In the data rows, the value 128 means zero.
Here is a table of points, one per row:
[132 195 125 103 137 144 131 152  98 169  86 108  89 115 148  87 114 129 171 165 171 125 164  98 122 159 185 162 189 148 163  91 194 120 129 151 149 173 146 169 136 101 190 184 114  93 104 120 166 122 176  63  92 120 150 156 102 162]
[148 146  86 149 138 127 102 112 141 148 107 161  99 103 123 180 122 121 124 188 144 105 203  94 114 132  72 130 126 138  93 105 101 113  51 136 117 108 195 118 117 150 147 113 119 157 163 200 105  98  77 145 145  64 144 183 107 124]
[157  95 119  92 123  77 120 167 104 137 109 196 121  76 174 167 142 138 128 159 160 132 100 184 141 120 143 138 123 120 114 157 163 142 139 152 121 104 149 138 115  74 137  93 117  73 180  32 100 137 159 119 115 130  83  67  85  71]
[117 214 135  87  87 101 174 174 177 118 124 156  94 149 154 164 134 148 112 117 130 135  83 114 109 132  97  85 159 136 180 149 102 117 101 115  86 130 165  87  96 165  71 137 105 155 132 153 137  74  96  94  61 151  77 139 157 142]
[122 104 179 167 165 194 144 143 102 110 106 155 132 210 170 155 134 122 173 116 178 138 145 150 118 109 133 171 106  50 104 125 169  94 160 120 119 160 107  69 138 153 105 150 128 136 166 139 126 130 121 152 101 186 147 127 138 108]
[156 108 125 106 139 160 152  77 120 161  98  99 129 108 128 114  85 107 114 101 157 141  97 141 179 172   2 167 111 170 161 126 104 113 145 138 187 180 126  61 128 119 143 164 155  95 126 118 121 108 105 136 137 129 156  99 142 148]
[122  74 117 119  97 106 133  98  92  87 172  95 117 186 138 145 171 117  95 135 135 130 117 101 161 117 113  70 100 172 118 139 135 154 119 124  89 157 141 168  90 145  93 219  97 181 150  83 108 203 203 115 138 121 169 156 128  94]
[143  82  88 156 169 118 119  77 138 160 158 122 187 101  95 128 200 184 111 133 143 100 118  99  90 168 155 134 145 140 169 143 100 108 133 101  64 146  82 162  76 166 144 131 139  64 162 166 147 162 102 131 116 175 118 109 157 133]
[129 121 102 148 100 146 151 102  99 121 164 163  92 120 109 126 150  76  69 111 107  88 157  71 126 138 218 118 134  88 134 177 106  93 116 123 190 154 157  67 126 131 116 106 181  86 113  79 132 121 136 161 137 103 122  98 104 168]
[220  94 130 102 135 152 102 152  99 137 107 146 146 137 152 116  67 162 118 135 114 127  75 173 110 135 142 128 143  95 116 148 109 175  65 129 159  99 151 131 102 119 107 127 161 141  81 155 158 128  98 121 157 133 152 172  58 113]
[165 165 118 145 142 155 179 176 133 141 115 119 130 161  80  94  99 138 170 145 127 111 187 197 161 134 110 103 143 113 137 148 121 125 131 101  40 141 131 134 113  55 131  87 164 105 110 120 129 125 181 143 179  79 155 110 176  95]
[ 74 121 126 134 134  82 138  72 174  86  88  78  61  88 137 159 191  98 130 143 145 102 105 154 107 135  99 120 160  96 113  89 141 149  89  70 109  90  63 129 107 129 137  73 163 158 122  82 155 107 144 136 158 159 162 145 142 157]
[ 92 151 168  90 159 125 105 148  86 135 150 110 129 163 139 172 124 137 112 121 151  80 172  64 152 108  63 118 120  84 166 120 122 126 171  96 133  78 136 169 132 171 136 108 117 110  65  91 126 174 141 166 147 158  72 162 122 113]
[188 155 140 172  93 116  97  92 141  97 116 119 189 131 131 154 102  99 167 120  88 153 167 136 113 160 140 114 161 184 103  78 155 125 200 136 143  89 102  78 106 126 114 148 101 155  89 105  76 127 141 144  85 146 116 134  85 101]
[102 135  66 162 136 132 121 170 126 102 118  84 162  88  57 112  74 137 118 146 179 151 115  61 120 142 139 184  92 161 159 140 177 150  76 115 123 126 159  98 152  60  67 125 120 144 120 122 117 135 115 154 137 115  83 126 140 147]
[113 143 112 133 145 211 144 107 132 126 124 123 130  69 150 132 136 142 107 155 114  87 109 150 153  58 162 114  53 132 127 160 197 133 166 130 163  81 105 160  90 182 117 131  93 128 129 153  97 129 142 118 115 152 182 118 182 117]
[ 60 121 165 175 133 156 116 129  91 150 140 173 144 122 159 106 129 171 132 143 131 179 141 146 136 142 138 116 173 164 125 159  68 161 138 106 177 129  84 109  99 100 127 106  83 146 125 184 138 116 193 148 165 102 114 123 136 117]
[129  97 135 107 172 123 148 115 155  86  82 178 182 136  94 117 158 103 150 174 123 124 103  91 163 149 154 138 108 163  81 118 110 117 178 154 114  98 144 123 163 153 135 156 177 150 111 128 210 123 116  62 160 100 123  86 155 165]
[146 103  65  43 156  89  94 162 150 128 209 117 101 165 117 120 101 107 168 171 140 132  95 137 145 125 156 124 158 108 126 141 156 148 151 205 161 145  99  85 176  91 144 117  90 142 130 187  91 120  93 136 142 125 117 142 157 105]
[150 140 140 112 152  99 215 109 117 178 109 127 154 117 157  97  94 109 161  35 132 125  93  95  88 102 153 133 133 102  93  93 125  63  85 172 145  70 137 155 140  87 154 152 103 190 123 111 106 172 116 137 142 112  96 101 128 143]
[139 149 156 138 182 126 106 172 144 164 138  87  69 102 102 107 102 154 192 137  78 155  92  72 161 142 132 127 123 117  58 101  86 118 137 145 155 183 159 130 111 163 151  90 140 134 121 122  97  90 127 117 140 173  96  99  73 107]
[118 134 111 137 152 107 162 140 110 119 141 131 115 180 128  90 143  96  90  95 131 126 171 202  57 184 115 131  84 195 107 116 125 171  88 129 109 145 129 142 166 155 140  90  89 115  97 135 113  38 104  88 176 146 110  95 107 154]
[122  81 103 130 121 164 111 177 113  85 123 123 122 103 156 100 168 143  77  65  84  91 117  98  98 143  94 135 158 119 127  56  99 136 156 120 113 113  85 130 168 105 126 114 144 129 149 192 117 121 136 117  68  96 154 138 130 162]
[149 165  81 135  93  97 111 131 151 140 162 202 109  93 114 164  95 102 170  85 100 158 161 113  82 116  88 151  95  98 141 123 115 125 112 122 162 126 124 143 166 132 118 140 141  99 131 135 200 169 171  79 178 162 147 127 176 119]
[108 129 139 110 198  61 109 117 157 109 100 108  72 128 105 153 141 109  61  90  72 127 154 198 124 108 172 157  97 154 156 153 107 120 129  90 115 126 147 159 156 148 161 182 183 142 106 165 170 136 135 200  53 101 118 106 148  97]
[110 100 166 164  61 158  71  83 120 150 221 121 122 148 123 134 138 169 156 107 167 105 110 180 187  47 120  90 118 187 109 128 153  76 116  99 114 128 111 174 142 126  84 131 157 106 108 102 134 119 103 111  20  92 120 149 110 151]
[ 51 147 184  68 116 118  87 104 136 137 123 153 200 158 102 131 126 159 115 130  87 155 126 133 114  85 144 106 100  86 138 110 150 120 117  79 148 180  66 150  80 110 113 156 154 115 163  85  63 123  94 143 165 110 163 156 137 133]
[132 128 187 163  88 140 118 101 121  96 126  63 165 140 112 148 192 168 132  75  68 138 152 122 171 134 123 100 179  83 179 155 153 186 104 153 123  89 165  82 174 172 135  97  81 158 187 124 145 128  92  92 117 112 153 121 157 132]
[130 110 135 153  86 113 155 121 155  85 113 133 133 134 154  63 105 112 136 209 126 170 113 128 128 118 135 161 136  95 127 127  68 175 166 139 122 144 158 190 139 122 122  94  64  99 140 103 119 161  94 193  96 142 133 133 134 186]
[113 132 136 139  30 143 125 160 159 178 112  89 145 111 131 106 102  83  81 133 157 151  96 141 111 126 145 113 114 143 118 164 132  86 172 193  90 146 119 130 137 132 176 116 161 133 138 149 138 146 130 117 195 146 107 164  67  76]
Along one direction, these points spread out more than along any other. Where along it does each point below lie, from 0 to 99? The average is 50, and the first point in the table lies past the average. One standard deviation of the points above along it is 16.
[132 195 125 103 137 144 131 152  98 169  86 108  89 115 148  87 114 129 171 165 171 125 164  98 122 159 185 162 189 148 163  91 194 120 129 151 149 173 146 169 136 101 190 184 114  93 104 120 166 122 176  63  92 120 150 156 102 162] 71
[122  74 117 119  97 106 133  98  92  87 172  95 117 186 138 145 171 117  95 135 135 130 117 101 161 117 113  70 100 172 118 139 135 154 119 124  89 157 141 168  90 145  93 219  97 181 150  83 108 203 203 115 138 121 169 156 128  94] 21
[ 51 147 184  68 116 118  87 104 136 137 123 153 200 158 102 131 126 159 115 130  87 155 126 133 114  85 144 106 100  86 138 110 150 120 117  79 148 180  66 150  80 110 113 156 154 115 163  85  63 123  94 143 165 110 163 156 137 133] 27
[150 140 140 112 152  99 215 109 117 178 109 127 154 117 157  97  94 109 161  35 132 125  93  95  88 102 153 133 133 102  93  93 125  63  85 172 145  70 137 155 140  87 154 152 103 190 123 111 106 172 116 137 142 112  96 101 128 143] 67
[118 134 111 137 152 107 162 140 110 119 141 131 115 180 128  90 143  96  90  95 131 126 171 202  57 184 115 131  84 195 107 116 125 171  88 129 109 145 129 142 166 155 140  90  89 115  97 135 113  38 104  88 176 146 110  95 107 154] 65
[149 165  81 135  93  97 111 131 151 140 162 202 109  93 114 164  95 102 170  85 100 158 161 113  82 116  88 151  95  98 141 123 115 125 112 122 162 126 124 143 166 132 118 140 141  99 131 135 200 169 171  79 178 162 147 127 176 119] 61
[139 149 156 138 182 126 106 172 144 164 138  87  69 102 102 107 102 154 192 137  78 155  92  72 161 142 132 127 123 117  58 101  86 118 137 145 155 183 159 130 111 163 151  90 140 134 121 122  97  90 127 117 140 173  96  99  73 107] 72
[ 74 121 126 134 134  82 138  72 174  86  88  78  61  88 137 159 191  98 130 143 145 102 105 154 107 135  99 120 160  96 113  89 141 149  89  70 109  90  63 129 107 129 137  73 163 158 122  82 155 107 144 136 158 159 162 145 142 157] 35
[110 100 166 164  61 158  71  83 120 150 221 121 122 148 123 134 138 169 156 107 167 105 110 180 187  47 120  90 118 187 109 128 153  76 116  99 114 128 111 174 142 126  84 131 157 106 108 102 134 119 103 111  20  92 120 149 110 151] 15
